Each path below is one point turned by a fixed rotation once a step. After each direction that follows a path, write how fast that rotation turns it, in degrees a step (0 if it stays still).
Each turn is a multiple of 5 degrees from 10 to 175, or 0.
Each row of a path follows its step; steps can be skipped.
Rotation 1:
step 1: -4 1 2 -4 6 -5 -4 0 -6 0 7 5 -2 9 -6 -7 -8 1 3 -5 -1 -5 10 -7 -1 -2 -8 2 -4 -9 -1 8 -18 -7 -2 -7 1 10 9 -5 10 -12 13 0 -4 7 -8 -1 -14 -5 -1 1 -8 13 7 -3 -19 9 19 -5 -1 0 11 -8 -4 -2 -9 -1 -1
step 5: -18 -6 3 1 5 -4 10 -11 -5 10 -3 -2 -8 6 -2 -10 18 6 2 -2 2 1 11 -6 -6 -8 -1 3 0 9 -1 -1 -6 11 -9 11 -11 5 -5 -11 5 5 6 0 6 6 -10 0 -12 -2 -1 1 -9 3 7 9 7 14 7 -8 6 -8 8 -6 -5 -5 9 3 -8
step 6: 2 -1 6 3 3 -18 2 6 0 6 -2 -4 4 1 4 7 -2 7 11 -13 3 0 7 0 -7 6 -6 -4 7 5 19 -2 -6 2 9 13 5 5 2 -14 -5 -6 3 -2 6 4 -5 0 -18 -15 -4 9 -4 9 11 -11 -6 12 -5 1 -8 3 -6 -8 2 1 3 -3 -8
step 15: -10 -7 9 -3 0 -17 7 18 3 11 -5 -3 5 9 -1 -6 3 -5 7 -5 5 -3 11 -1 -2 -14 -6 11 5 -6 -5 -4 -2 -5 12 3 9 5 2 -7 -6 1 -6 -5 11 -2 -3 -6 -12 0 -3 9 -6 2 13 -3 -13 -1 -1 1 3 11 6 -1 8 -2 -10 -7 13
step 17: -9 -1 6 13 -3 -19 1 -2 -6 6 4 4 5 4 -12 -4 -8 12 1 5 -2 0 15 -11 -3 -16 -3 -7 3 2 -6 2 -10 -4 6 3 -13 10 7 -10 2 12 -2 -5 -2 8 3 -8 0 6 -3 10 -2 -3 10 -6 0 -3 13 -6 5 4 5 -10 1 3 2 13 -2
step 18: -8 4 3 1 -3 -12 -3 3 -6 1 -7 -4 -6 12 12 0 -11 -4 2 -10 -15 -10 20 5 5 3 -5 -3 3 -7 3 6 -4 -8 9 5 -3 1 -2 -9 -2 -3 5 -5 4 4 -6 -4 -3 7 -10 12 -5 5 12 -8 -4 -1 -5 8 10 0 11 -3 4 -3 -15 -16 -8
step 21: -17 -5 -2 9 -4 -16 13 5 -4 3 -1 -2 -7 11 0 1 3 1 2 0 8 -3 9 5 -3 -4 5 3 -2 -9 -2 10 -1 -4 9 7 -8 7 -6 -2 -7 -7 -7 -5 7 -3 -2 7 -6 11 -3 9 -12 18 2 5 2 12 -4 3 14 6 4 -17 6 0 0 -10 3
step 22: -7 -3 4 3 4 2 11 -3 -5 8 -15 -3 -2 -3 18 3 -2 7 6 -4 9 -10 4 8 3 -1 9 -3 5 4 2 12 -14 -3 9 2 -9 10 6 -7 12 11 -1 6 -8 11 -4 1 -11 -2 0 8 2 13 16 -8 5 7 -3 -8 0 -5 5 2 1 6 5 7 -7
step 26: -8 -11 -13 -3 -2 -13 -12 1 6 7 0 -3 10 11 -3 4 -4 -5 2 5 0 -6 16 -6 6 8 3 -7 1 0 -9 6 0 -7 -1 -4 -14 13 -1 -10 10 7 1 1 -4 10 -1 2 -6 0 -19 4 3 8 13 0 -2 5 -2 6 -3 -5 8 -15 -4 -7 -6 -2 -2
step 28: -10 -10 -10 13 5 2 2 -14 -1 2 -20 -3 -1 9 4 -19 -2 -8 8 1 -2 -7 4 -2 13 0 4 8 -1 3 3 -7 1 8 4 5 -11 3 5 2 9 1 -2 -1 -11 6 0 -11 -14 -5 -3 0 0 6 17 -8 2 4 1 -4 -10 -12 5 -5 5 3 7 5 1
0 2 6 2 1 0 1 5 0 1 0 0 -2 0 -1 1 3 0 -1 -1 2 1 0 0 -2 -3 0 -1 2 1 0 -4 -1 -3 3 4 0 -4 -1 -1 0 0 1 0 -1 3 -1 -1 1 2 -1 2 0 -4 0 -1 -1 -1 1 0 2 -2 -2 0 -4 -3 -2 -1 0 -> 10
1 2 3 2 1 -1 0 -4 2 1 -2 -2 0 -1 5 0 -3 -1 3 3 1 -1 -2 3 -3 0 0 4 0 0 0 -2 3 4 0 2 1 -1 0 -1 -3 0 0 2 0 0 -1 0 -2 2 2 1 2 4 1 -1 -1 -2 -2 0 -2 2 -1 -1 3 -4 -1 -3 0 -> 115
3 -1 4 1 -1 -1 2 -1 1 -2 3 -1 0 0 1 0 -3 0 -2 -2 -1 -2 1 3 3 0 -3 -2 -1 -1 4 2 -1 0 -1 2 1 1 0 0 0 2 3 5 2 -2 1 -2 1 -1 0 0 -2 -2 0 -2 1 4 -2 -1 0 -1 -3 4 2 2 -4 -2 3 -> 155
0 -3 -2 3 -1 4 -1 -4 1 -2 -1 -1 3 -4 3 1 1 3 0 1 0 0 3 -1 1 -2 -1 0 -1 2 0 -1 -2 2 3 1 -1 0 -2 -1 0 3 1 1 1 -3 0 0 1 -1 1 -1 -3 -4 3 0 -1 -1 1 -1 0 -2 -1 -1 -2 -4 3 3 1 -> 125
-1 -1 -1 0 -2 -2 -3 0 3 0 0 1 4 1 -2 0 -1 0 2 1 2 1 0 1 -2 -2 -5 -5 -2 4 0 -2 3 1 0 0 -1 0 -2 -2 -1 2 -1 -1 1 3 0 -2 0 -1 -4 -1 2 -1 -1 -3 2 3 -1 2 -1 4 0 0 1 0 1 2 -2 -> 125
Rotation 2:
step 1: -1 -2 1 11 -15 9 6 -2 -3 3 -3 -3 2 2 4 1 9 7 8 -1 -5 -3 -14 -4 4 -14 -3 -1 -2 10 2 15 2 -10 5 -4 -5 9 -6 0 -6 -3 -18 8 3 -6 6 5 -10 8 5 -4 -11 10 14 -15 -5 -5 4 6 7 -8 -10 4 7 8 10 1 -6
step 2: -14 2 -4 3 -5 12 19 -4 1 5 12 3 6 -13 -2 -1 9 3 6 1 -4 0 8 -2 10 6 8 3 -2 13 9 -5 -6 4 5 -1 14 5 -7 -2 -10 7 5 -1 5 -3 -2 4 -10 -7 -6 -10 -3 3 2 -9 -2 -1 1 -14 -3 -13 1 23 -1 4 0 6 -7
step 6: -14 -6 4 7 -1 4 13 4 4 3 -1 5 0 -11 3 -2 16 8 -8 10 -13 8 -6 2 2 1 -9 -1 -1 14 7 12 0 -3 -1 14 0 5 -1 -3 -19 3 4 0 -5 1 0 0 -6 15 -3 -8 -4 5 6 -5 -3 2 0 -1 -15 -11 -5 3 19 5 -1 3 -2
step 7: -3 -3 2 3 -10 19 3 4 -12 8 3 -7 2 3 -1 17 2 7 1 0 -3 1 1 -12 3 7 -3 5 0 11 9 2 0 9 -3 4 9 12 -7 3 -3 17 -7 7 14 -1 2 12 -5 0 -4 3 1 10 14 0 -11 -4 -9 -8 10 -2 3 0 5 4 -4 -2 -17
step 8: -2 -6 -7 -15 5 13 0 3 10 5 20 -14 11 -9 4 -6 20 -2 7 -6 4 -17 4 1 4 -3 -6 5 -5 6 2 13 -6 11 -2 -3 2 2 -3 -3 -4 6 -2 10 4 -4 -11 6 -6 0 -4 1 4 -6 0 5 -4 -4 -5 -12 -6 2 2 6 11 0 8 5 3
step 13: 8 -12 -8 -9 3 11 2 -17 -5 2 7 4 9 5 -3 0 11 5 11 1 6 -11 -1 -4 6 8 -1 -1 -7 -1 14 -2 -4 7 3 0 -6 3 -13 1 -8 3 -4 -2 10 -5 3 1 -11 5 0 -2 -7 8 21 1 -13 3 -7 -5 1 -6 12 2 -2 4 18 7 2
step 15: -1 -1 2 0 -13 9 5 -3 -1 6 5 10 1 0 -5 -5 5 -5 2 8 1 -4 -11 2 -5 -4 -7 1 0 9 -2 7 -3 3 6 10 5 12 -2 -2 5 5 18 7 0 9 2 5 -7 -12 -6 2 -16 9 14 2 -1 -11 -6 -3 -1 -7 6 11 -12 -10 1 -9 -20
step 16: 2 12 3 -10 10 6 13 -3 3 9 10 15 8 -8 -5 -2 12 17 0 -10 7 7 -2 9 -3 -10 -3 8 0 6 1 7 -1 2 0 6 -8 15 -8 -7 -11 13 0 5 -5 -1 -5 7 13 -6 -7 -3 -3 -6 0 9 -2 2 -4 -4 0 6 1 0 6 8 12 -4 -7
step 23: -19 -2 -5 -6 3 -8 10 3 -5 6 -1 -2 3 10 -7 6 10 -5 -2 12 0 -10 -7 -1 -7 6 3 5 1 2 6 4 -1 -9 3 1 -9 19 -7 -6 -9 4 0 -4 4 -4 2 -3 -6 10 -10 -6 -12 20 -1 -6 -11 -12 -5 -4 -5 -10 6 1 6 -7 -4 -4 -11
step 24: -4 -4 -3 6 -4 4 7 0 -9 4 2 -7 10 -10 -8 2 20 -3 -8 4 1 8 0 -6 -7 -8 6 10 0 3 9 -1 -1 -1 2 2 4 1 -3 -8 -6 12 -3 13 11 1 -16 7 5 5 -6 -3 2 12 14 -1 -1 -4 1 0 -4 8 9 -4 -1 16 20 7 -6
2 -2 -2 -5 0 -4 1 1 0 1 1 4 -3 3 1 1 -2 2 0 2 0 3 -1 -1 0 0 -2 0 -3 2 5 -2 -1 -2 -1 3 -1 3 -1 1 0 3 0 -2 0 -2 2 -2 0 2 0 -2 1 -1 -1 4 -2 3 0 -1 0 -1 0 -2 0 1 -1 0 0 -> 110
4 0 1 1 -1 0 0 1 2 -1 -3 4 0 -1 -1 1 -1 -2 1 0 -1 -1 0 -2 -1 0 -1 2 -1 -1 3 1 0 3 -1 0 -2 2 2 -2 3 2 -1 1 3 4 2 0 1 3 1 0 1 4 -1 -4 2 -3 2 3 0 -2 -2 1 1 -3 0 -1 -4 -> 130
2 0 0 -1 -3 -3 -1 -3 -2 -4 -2 -1 2 -3 -3 1 0 1 2 0 3 0 -2 -1 2 1 0 1 -2 -1 -1 1 0 1 1 -3 -1 2 -3 -1 1 0 1 0 -1 -1 0 -3 2 -2 1 -2 -3 3 1 3 1 3 2 2 -2 -1 0 4 -3 2 2 -1 2 -> 25
1 -3 -2 1 2 -1 2 1 -3 -4 1 0 1 -2 6 -3 1 -1 3 0 5 2 2 2 -3 -2 -1 -1 1 -3 2 2 -1 1 1 -1 0 -1 5 1 2 2 1 1 0 -1 1 1 0 -1 0 0 2 1 2 0 0 1 -3 0 1 0 2 3 -1 -2 -1 -3 -1 -> 65
Rotation 3:
step 7: -13 9 5 -5 -7 -4 3 1 -6 -8 -3 10 11 0 2 -16 16 -9 16 3 5 -10 8 5 -12 -9 2 1 -8 4 -4 5 3 0 -8 -4 -8 -5 -5 6 4 6 5 -13 -10 -2 18 8 -3 -3 1 10 16 8 6 2 1 -10 9 -7 -6 17 -10 -7 -9 -2 1 -5 3
step 10: 0 8 6 -2 2 15 10 9 -14 -15 -9 1 16 10 5 2 5 1 13 6 3 -3 15 4 -2 3 -11 -10 -2 0 -2 -13 -9 -2 -14 -4 -7 3 -4 2 -3 12 9 0 -13 10 3 16 2 -4 11 2 5 -5 11 -5 -2 7 1 3 -4 -10 16 13 -1 5 8 2 5
step 12: -7 3 -6 -7 5 8 4 1 -13 3 -5 11 3 -4 3 8 1 -1 -10 10 -2 8 12 -9 -1 -12 4 -1 7 16 -5 2 0 7 -10 14 7 7 -9 -3 2 11 -8 -3 -4 3 9 1 3 -17 -3 7 6 0 -2 -3 20 2 10 -1 5 17 -17 6 -4 8 -3 -4 -20
step 16: -6 -4 8 5 2 6 -5 -11 -3 1 -4 22 0 11 4 -2 13 4 16 -5 21 -3 9 11 0 -14 0 5 -2 0 -10 -6 -13 -7 -9 2 -4 -6 -14 -2 2 9 8 -10 -2 1 8 -1 -10 -1 0 1 9 3 -3 -4 8 12 -1 -4 -5 7 -10 8 -16 8 7 -9 2
step 17: -1 1 -5 -4 5 13 -1 12 -6 -10 -9 -3 9 12 13 -4 1 4 6 1 -1 9 11 12 7 4 2 -9 14 -2 -8 -4 -9 2 -12 2 -12 1 4 0 -1 -7 -17 -7 -21 -9 -1 11 -5 -13 4 4 14 -9 -3 0 -2 7 3 8 -6 -8 -15 7 3 10 -5 -10 2
step 20: 9 -11 -3 -7 -10 12 -2 7 -9 1 -11 -5 10 9 6 6 -9 -2 -6 -6 1 -6 8 13 -3 -14 9 -2 1 -11 2 7 -7 3 -9 2 -23 -6 3 -10 2 0 3 -5 -2 -3 3 8 4 1 6 -2 5 0 9 0 6 -1 -5 -10 1 21 -12 6 -21 -3 -2 9 10
step 21: 1 -15 -1 -9 15 11 1 5 -12 18 -9 7 -2 -5 1 2 1 6 4 2 4 15 12 1 4 5 -4 -2 0 11 -3 -7 -4 -3 -15 11 -9 6 -9 -12 2 1 4 0 -3 -6 0 -4 1 -8 7 9 5 -9 12 6 0 9 -2 -2 5 15 2 -3 -5 17 1 10 -20
step 25: 5 3 -5 -5 -13 7 -10 1 -3 -4 -13 15 -5 8 11 6 0 -2 13 -5 5 3 18 0 5 -7 12 -3 1 -6 -4 -9 -7 -10 -14 3 8 -5 -1 -3 -4 0 21 -2 -9 -3 15 0 -16 -5 -2 6 1 3 -2 3 11 7 -7 -4 13 15 1 -11 3 -2 7 -6 -4
step 28: -4 -4 3 0 11 12 6 -6 -12 6 -3 19 5 6 3 -12 17 3 -4 15 16 3 10 8 -2 -12 -8 11 5 12 -9 -5 -8 2 -5 14 3 4 -11 -2 -1 7 4 -7 -4 7 16 5 -3 -1 4 0 8 -3 4 3 14 5 1 9 5 10 -12 6 -9 0 -4 0 -5
step 29: 6 3 -10 -1 -7 6 -4 9 -8 -6 -9 2 14 8 2 1 -7 -6 -1 -10 -3 12 11 22 11 1 -1 -4 10 1 -2 1 -2 -6 -14 2 -21 6 0 0 0 -1 -1 8 -12 -3 12 6 -2 -9 4 2 11 9 1 2 7 9 2 15 -4 -1 -12 5 -13 -1 -8 -10 12
1 -3 2 -1 5 -1 -1 0 0 2 1 -2 0 0 -1 2 1 2 -3 2 -1 3 -3 -2 1 -2 1 -1 -1 2 1 -1 -1 -3 0 0 -2 -4 1 0 -1 0 -4 0 0 -2 2 3 0 -4 -4 1 0 -2 -1 0 1 -1 -3 0 0 3 3 -2 3 -2 1 1 -1 -> 115
0 -2 0 -5 -1 1 0 0 2 -1 -2 -1 -3 -3 1 2 2 -2 -1 -1 0 -1 -2 1 0 -2 1 -6 -1 -2 0 -3 -2 4 -2 0 -2 -1 0 -2 -1 1 1 2 2 2 -3 0 -3 2 2 -1 -1 1 0 -1 -1 0 -1 1 2 3 4 -4 -1 -1 2 0 1 -> 65
1 0 2 3 3 -1 -3 -3 0 1 -2 -2 -1 1 2 0 2 0 -4 1 2 -4 0 2 4 -2 4 1 0 -1 -1 3 0 2 1 2 0 1 -1 -1 1 2 -2 -2 0 2 -1 -2 3 1 0 1 2 -1 -3 1 2 -1 2 -1 1 4 1 2 -3 0 0 -2 1 -> 90
0 -4 3 2 -2 1 -2 -2 -2 2 1 -1 -2 -1 -2 -4 -2 -1 2 0 -4 -1 0 1 -2 0 1 3 -2 1 1 -1 -1 -2 -2 -1 -1 0 3 -1 -1 -2 1 -2 2 0 0 3 3 1 5 2 -2 -3 -1 1 0 2 1 -3 4 1 1 0 -1 0 2 2 -2 -> 60
